(in the rows, 128 means zero)
A state moves one step at a time under one of 8 hidden systems, and each row is a state written as 18 numbers. Each run below is a few steps of one system.
path 1, R, 9 rows:
[[116 128 129 127 115 156 131 138 110 151  96 145 162 155 101 103 162 114]
 [101 174 149 124 124 122 128 122 137  99  94 141 101 133 131 118 158 140]
 [120 154 145 140 126 118 122 107 124  81 158 112 136 102 154 143 103 128]
 [163  96 127 121 127 112 125 116 104 125 154 117 150 127  91 130 102 140]
 [151  85 134 116 138 126 122 149 132 146  94 140  97 136 120 133 135 151]
 [108 133 127 126 143 148 110 145 133 149 120 114 114 125 174 139 149 108]
 [110 165 102 119 141 126 128 119 129 143 161 113 149 127 116 112 142 119]
 [137 144 106 129 117 110 146 123 162 112 125 155 135 119 105 122 120 152]
 [139 117 136 147  99 138 142 115 127 125 112 141 131 119 148 165 121 126]]
path 2, J, 9 rows:
[[121 150 112 152  78 156 132 145 200 121  94  97 100 150 181 106 164  44]
 [140 139  62 170 111 156 173 119 171 142 183 120 157 150  94  52  94  71]
 [163 106 117 190 119 118 169 124 127 117 109 201 115 141  74  84  56 168]
 [ 92  64 194 166  86 153 177 106  70  98  88 161 111 169 140 143 103 144]
 [ 47 128 183 131 147 139 127 107  27 114 154  96 152 168 129  95 129 115]
 [ 85 169 148 109 161  48  69 148  91  61 137 110 168 118 117 106 101 171]
 [115 100 132  58 104  33 113 136 157  83 129  78 133 119 138 193 128 168]
 [133 113  80  71 134  68 128 111 130 212 152  53  78 132 154 179 153 119]
 [162 171  47 141 142  95  73 169 144 233  80 121 119 107 166 137 143 100]]
path 3, U, 9 rows:
[[154 171 110 146 119 130 130 134 172 117  96 177 130  95 127 137 133 146]
 [160 142 127 129  95 153 128 107 124 135 126 133 178 107 119 164 149 106]
 [178 111 148 121 143 162 132  98 106 143 151 117 104 123 101 125 140 119]
 [136  94 160 147 133 165 130 132 141  99 133 127  91 127 159 122 113 118]
 [ 71 101 134 130 115 153 164 122 123 117 157 119 149 148 148 133 119 117]
 [ 95 120 121 115 151 109 161 113 115 123 163 139 113 137 106 118 108 172]
 [113 126 140 125 140  98 114 151 138  91 104 154 128 109 140 146 107 180]
 [101 143 130  99 128 122 106 146 115 136 105 132 174 118 136 160 163 143]
 [143 159 104 100 163 124 108 128 131 170 131 124 111 108 121 131 160 141]]
path 4, V, 9 rows:
[[135  65 132 108 161 127 152 108  65 199 142 111  69 165 101 121 125 144]
 [ 90 137 153 197 130 128 103 154  81 131  75 143 103 142 192 108  91 113]
 [ 87 162 123 118  69 110 130 133 142  95 102 106 193 163 109 110 164  89]
 [139 135 113 103 125  74 178  79 140 111 166 118  78 147  66 108 111 165]
 [152  85 132 171 111 101 133 126 121 114 120 148 114 101 169 174  51 157]
 [115  81 147  90 110 118  86 155  91 138 103  93 193 137 137 168 155 118]
 [ 99 155 128  90 182  86  97 136 108 147 133  95  71 145 117  91 151 149]
 [123 176  80 175 125  97 116 147 176 127 121 133 111 102 187 123  86 115]
 [152 116  73 114  85 128 144 124 148 167 144 108 202 132 102 146 140  91]]
path 5, E:
[[125 160 139 169 134 130 110 132 101 145  85 152 103 119 162 130 123 129]
 [126 139 140 137  99 128 108 131 115 107 115  99 165 146 120 105 137  87]
 [129 148 102 104 131  91 147 106 144 131 157 102  97 139 105 110 130 136]
 [124 128 117 163 130 112 135 134 143 123 120 147  98 114 166 135  87 139]
 [126  91 140 145 106 120 115 134  88 128 122 110 161 146 129 132 105 113]
 [113 142 128 101 145 102 125 118 100 153 122 115 104 148 102 113 151 147]
 [101 172 123 148 127 122 127 137 150 113 103 143 112 118 164 128 131 134]
 [128 127 114 142 101 117 125 125 125 113 150 107 177 129 130 129 102 104]
 [153 125 107 115 144  94 127 118 113 158 137 121 107 132  97 118 118 149]]
path 6, W, 9 rows:
[[104 167  99 118 116  77 130 122 136 163  96 108  84 149 145 130 152 124]
 [156 144 103 160 155 114 128 135 136 142 121 165  94 127  99  80  95 150]
 [158  91 134 157  76 136 136 136 141 104  94 133 146 152 115 111 111 101]
 [110 108 126 106  95  91 169  94 112 150 116 108  94 165 114 150 143 131]
 [117 136 145 157 155 121 151 104  92 121 141 156  83 129 124 109  89 164]
 [117 112 171 155 109 126 104 144 100  73 104 121 153 143 135 105 101 115]
 [110 110 144  78 123  74 114 136 126 108 106  98 113 143 119 146 151 157]
 [125 141 123 134 158 102 126 134 143 115 122 164  94  92 150 151 102 186]
 [127 141 119 169 110 115  89 164 126 127  82 143 163 114 166 131 103 116]]
path 7, A:
[[189 143 154 202 144 162 117 123 114  97 116 195 119  86 134 119  73 149]
 [163  73 162 133  78 185 112 141 103 137  84 114 179 157 110 129 166  72]
 [105  76 164  75 136 140 177 100 140 109 154  96  53 175  98 109 164 138]
 [ 57 157 168 176 148 137 130 138 120  58 130 151 103 119 191 112  86 150]
 [ 89 139 128 113  93 130 109 144 119  94 138 106 252 122 136 153 141 105]
 [125 105 122  49 155  84 145 115 126 134 152 128 126 120  74 168 152 207]
 [119 156 135 148 181 117  87 147  94 167  91 166  85  87 193 166 115 175]
 [145 150  90 127 142 159  77 150 121 192 147  78 173 113 158 125 158  59]
 [182 107  80  98 169 130 134 140 188 144 177 118  93 128  67  75 126 138]]
path 8, R, 9 rows:
[[128 160 129 143 125  98 114 112 118  85 162 120 164  93 139 143  85 140]
 [182  94 125 127 115 102 119 119 100 140 123 129 146 122  92 141 103 147]
 [155  96 133 130 138 130 118 144 123 165  84 134  75 135 140 135 139 136]
 [107 148 113 137 144 149 115 138 137 154 137 101 107 131 175 117 142  89]
 [110 158  89 122 122 113 144 117 149 130 164 111 152 138 104  99 131 114]
 [123 125 113 134 100 105 163 118 156 107 118 156 135 129 113 137 110 157]
 [120 106 150 156 106 141 141 117  98 127 112 144 133 129 155 157 110 127]
 [126 125 153 141 141 144 115 123  77 135 124 120 123 148 115  97 130 117]
 [131 136 138 117 140 113 102 148 145  95 114 113 110 139 117  93 134 127]]
path 9, E (9 x 18):
[[134 118 116 134 138 109 172  87 143 109 193 101  65 143 112  94  85 129]
 [121  86 159 168 139 107 131 139 109  89 114 147  81 131 155 120  59 164]
 [ 90  87 184 115 109 101 115 127  61  96 107 105 150 153 133 151 123 143]
 [ 71 179 138  85 160  88 108 117  92 131 139 108 123 122 138 147 159 160]
 [104 196  97 138 144  96  84 163 156 111 117 135 164  86 172 139 119 138]
 [156 124  70 123  98  86 101 153 147 157 128 104 202 117 123 147 117 106]
 [166 125  62 119 130 105 136 125 134 227 113 125 105 135 113 135 143 121]
 [138 135 105 181 112 169 141 137 139 185  78 152  94 150 153  99 142  85]
 [129 117 131 162  89 171 168 108 123 119 136 121 136 178  92  64 132  68]]
path 10, J, 9 rows:
[[102 140 107 137 121 130 122 148 149 102 141 137 192 114 140 127 113 127]
 [140 114 121  96 122 117 156 106 134 124 144 136 139 132  79 136 138 159]
 [135 144 142 134 136 115 137 100 107 143 114 136  73 121 145 150 128 147]
 [130 133 137 148 116 144  99 136 110 134 118 110 153 118 168 145 129  93]
 [142 123 122 107 137 136 108 146 140 124 132 112 153 138  92  94 150 118]
 [123 140 122 125 141 116 142 131 164 110 127 144  84 124 127 113 125 154]
 [117 116 117 146 110 136 155 114 131 134 147 129 132 120 162 161 104 121]
 [144 113 121 129 135 142 124 123  91 158 134 130 152 134 101 121 130 123]
 [129 142 151 128 143 126 107 142 121 115  89 151 109 126 120 112 143 150]]
path 11, V, 9 rows:
[[141 178 152 136 112 122 119  81  87  68 185 108 196 105  94 126 110 116]
 [196  94 143 109 152 107  94 159 154  77 117 153 122 113  66 102 104 179]
 [141  74 144  97 127 144 121 152 181 125 105 115  77 113 185 184 155 136]
 [ 75 142 125 105 162 155 119 116  97 151 196  78 150 112 179 154 144 108]
 [112 169  91 145 184 127  97 165 120 145 142 158 165 115 106  69 110 148]
 [157 148  87 133 108 142 140 151 197 158  67 177 117 123 118 125 163 130]
 [149 134 126 126  97 171 177  63 118 171 152 111 105 134 132 164 162  88]
 [144 122 164 176 144 162 123 104  54 117 156 134 138 133 110  88  85 114]
 [129 104 168 145 109 146 110 169 144  67  69 158 143 152 107  87 130 131]]
path 12, A (9 x 18):
[[123 174  79 158 122  72 144 104 111 145 152 131 143 129 111 107  80 136]
 [160 158  97 144 100  82 115 133 123 152  70 154 147 133  94 117 125 135]
 [170 145 117 121  91  99 136  98 135 158  90 110  87 138 120 149 156 110]
 [156 141 133 157 118  98 129  97 107 127 137  95  75 139 135 107  96 104]
 [135 122 122 160 100  95 111 143 123 103 109 109 142 154 123  88  92 101]
 [116 111 112 118  80  85 152 124 153 114 107 113 132 156 117 136 125 126]
 [104 139 125 139 107  85 164  91 111 128 132 127 104 136 143 155 104 146]
 [110 159 123 147 119  90 113 118  75 137 116 121 150 137 131 124 107 126]
 [131 151 106 104 122  77 105 137 126 145 103 106 136 140 107 119 149 129]]
path 13, N (9 x 18):
[[111 104 161 106 161 131 110 149 105 120 110 149 116 114 141 157 137 181]
 [123 149 146 122 142 145 102 136 123 125 117 139 135  84 174 181 146 143]
 [145 154 114 107 158 144 118 117 128 151 161 133 144  88 127 156 151 141]
 [178 133 113 128 168 150 108 139 143 157 126 151 104  99 117 119 137 142]
 [165 119 113 147 123 181 126 141 155 158 113 146 131 114 140 128 142 101]
 [129 109 123 126 127 190 167 114 139 149 147 140 133 143 108 114 155 110]
 [126  93 166 133 137 176 149 128 126 100 124 150 109 149 106  94 137 136]
 [125  87 179 126 102 160 131 130 125  74 114 130 146 136 133 141 134 126]
 [110  90 169  93 123 131 136 107 101  98 153 102 134 132 130 168 139 142]]
path 14, N:
[[126 122  94 127 120 121 112 149 134 136 149  99 182 131 125 115 117 101]
 [108 102  95 108 140 102 147 143 143 157 122 131 106 148 116 119 128 153]
 [103 144 128 168 126 131 139 132 129 124 104 151 104 128 166 125 111 131]
 [117 160 120 141 105 134 145 108 115 119 134 142 176 124 112 133 133 121]
 [148 130 132 106 127 106 138 112 124 130 115 130 105 141  84 117 146 152]
 [146 130 146 144 113 125 113 129 137 109 105 114  97 130 153 124 124 108]
 [117 128 118 127 111 131 135 117 129 121 164  97 162 134 133 129 121  99]
 [118 101 120 110 148 101 131 137 119 133 138 120 116 144 104 109 114 155]
 [119 123 133 149 124 113 110 151 126 122  94 134 118 127 161 135 113 132]]
path 15, U (9 x 18):
[[ 95 129  90 134 156  60 119 143 127 152 142 132 113  99 187 175  73 177]
 [124 116  94 125 152 110  78 193 111 160  97 153 205 118 113 118 119 155]
 [152 158  98  91 137 142 120 149 168 174  68 161 115 131  87 115 210 140]
 [179 185  94 157 103 145 131 103 168 171 110 141 101  88 172 168 147  95]
 [195 116 115 176 107 180 124 109 107 149 161 118 180 112 121 122  96  70]
 [176  63 165 136 120 188 164 106 126 107 143 130  99 163  68  78 130 109]
 [ 93  98 181 151  95 157 194  88 136  76 126 137  63 151 167 146 115 130]
 [ 43 124 159 151 128 125 161  96  63  90 182 124 159 133 162 146  78 149]
 [ 75 121 153  91 185  93 116 143 100  72 163 137 142 131  90  96 108 204]]
path 16, W (9 x 18):
[[111  93  83 168 126 116 119 180 143 144 127 131 164 134 157 108  69 113]
 [112  90 103 102 114 124 141 154 121 172  92 146 169 156  91 132 156 146]
 [112 156 132 127 122 161 178 100 142 133 105 186 106 125 117 142 163 159]
 [118 197 128 171  97 128 137  95 118 106 127 130 142 127 135 107 119  98]
 [169 131 135 115 121  94 104 111  97 126 131  88 128 145  79  99 131 115]
 [171  81 159 115 136 137 135 113 139 105 138 123  74 125 119 136 122 145]
 [ 95 102 135 152 116 120 141 127 124 112 144 108 112 132 187 149  89 116]
 [ 86 114 117 121 153  94 109 152  85 148 132 117 146 142 127 118 108 151]
 [124 115 148 111 152 146 113 161 135 105  99 170 138 117 113 123 145 173]]

Name the system that made each run.
path 17, 2 rows:
[[143 176 110 134  58 103 123 112 179 117  96  80 121 139 155 134 160  56]
 [ 92 140 109 128 106  82 200  53 109 139 190  99  83 150 127 144  97 134]]
 => R
path 18:
[[ 71 195 145 157  95 113 121 116 130  98 103 103 107 134 200 135 138  88]
 [121 165  99 119 101  89 139 102 137  88 183  96 198 129  83 108 110 116]]
 => V
path 19, 2 rows:
[[194  75 102 126  96 135 113 160 136 196  55 135 134 154  98 124 154 105]
 [120 112 148 128 117 150 151  94  95 179 116  85  46 183 145 109 163  76]]
 => V
path 20 (2 x 18):
[[ 93  82 112 110 122 142 116 184 161 118 126 135 202 106 171 174 128 141]
 [107  95  97  86 160 149 170 113 125 182 181 135 137 113 125 176 144 167]]
 => A
path 21:
[[139  80 153 156  86 141 149 134 154  85  95 134 107 146 147 131 105 116]
 [ 79 120 112 121 103  64 151 114 103 144 122 100 111 161 142 144 114 137]]
 => W
path 22 (2 x 18):
[[128  78 120 155  91  99 116 159 123 119  97 115 160 151 140 126  88 111]
 [ 95  95 102 108  97  98 172 114 133 156 129 110 118 163 121 145 135 129]]
 => A
path 23, 2 rows:
[[188 160 163 135 136 103  83  99  63 159  68 149  96 103 124 169 144 153]
 [176 164 160 138 115 122  52 133 115 108  97  79 120 112 155 124 149  76]]
 => V
path 24, 2 rows:
[[157 121 153 109 135 147 113 123 123 147 102 106  76 143 125 120 175 109]
 [114 147 138 156 132 150 129 115 131 107 158 103 102 130 164 102 113  90]]
 => V
path 25, 2 rows:
[[ 86 174 152 128 126 139  99 153 134  94  87 114 128 164 125  64 176  94]
 [ 92 161  96 113  99  95 171 102 187  77 178 104 142 138 112 108 120 123]]
 => E
path 26 (2 x 18):
[[ 80 130 192 152 140 163  72 153  64 116  97  91 121 154 186 101 149  79]
 [ 57 173 103 113 161 132 140 129 151 120 185  82 111 159 130  53 149  95]]
 => U
path 27 (2 x 18):
[[158 132 124 128 100 162 161  90 150  94 188 126 185 101 107 151 117 111]
 [199 106 149 123 158 139 131  96  96 133 150 144  90 114  78 122 112 158]]
 => J
path 28:
[[ 86 106 137 129 167 130  94 161  96 124 155 115 160 110 171 139 102 142]
 [102 109  89  94 161 127 111 171 144 163 142 124 167 120 127 130 146 145]]
 => A
path 29 (2 x 18):
[[154 130 153 151 114 127 106 120  77 115 113 125 156 142  93  97 115 112]
 [145 107 154 124 114 118 121 137 147  88  95 121  97 155 107  96 134 128]]
 => V
path 30:
[[135 117 120 126 131  81 107 127  81 168 114  96 106 151 122 119 118 125]
 [140  94 150 130 156 147 126 145 127 123 110 152  82 138 117 102 124 157]]
 => W
path 31 (2 x 18):
[[160 117  93 118 103 134 172 114 206 120 149 153 123  93 132 176 120 152]
 [172 102 117 142 128 179 169  86 108 195 148 145 101 119 124 158 131 118]]
 => J
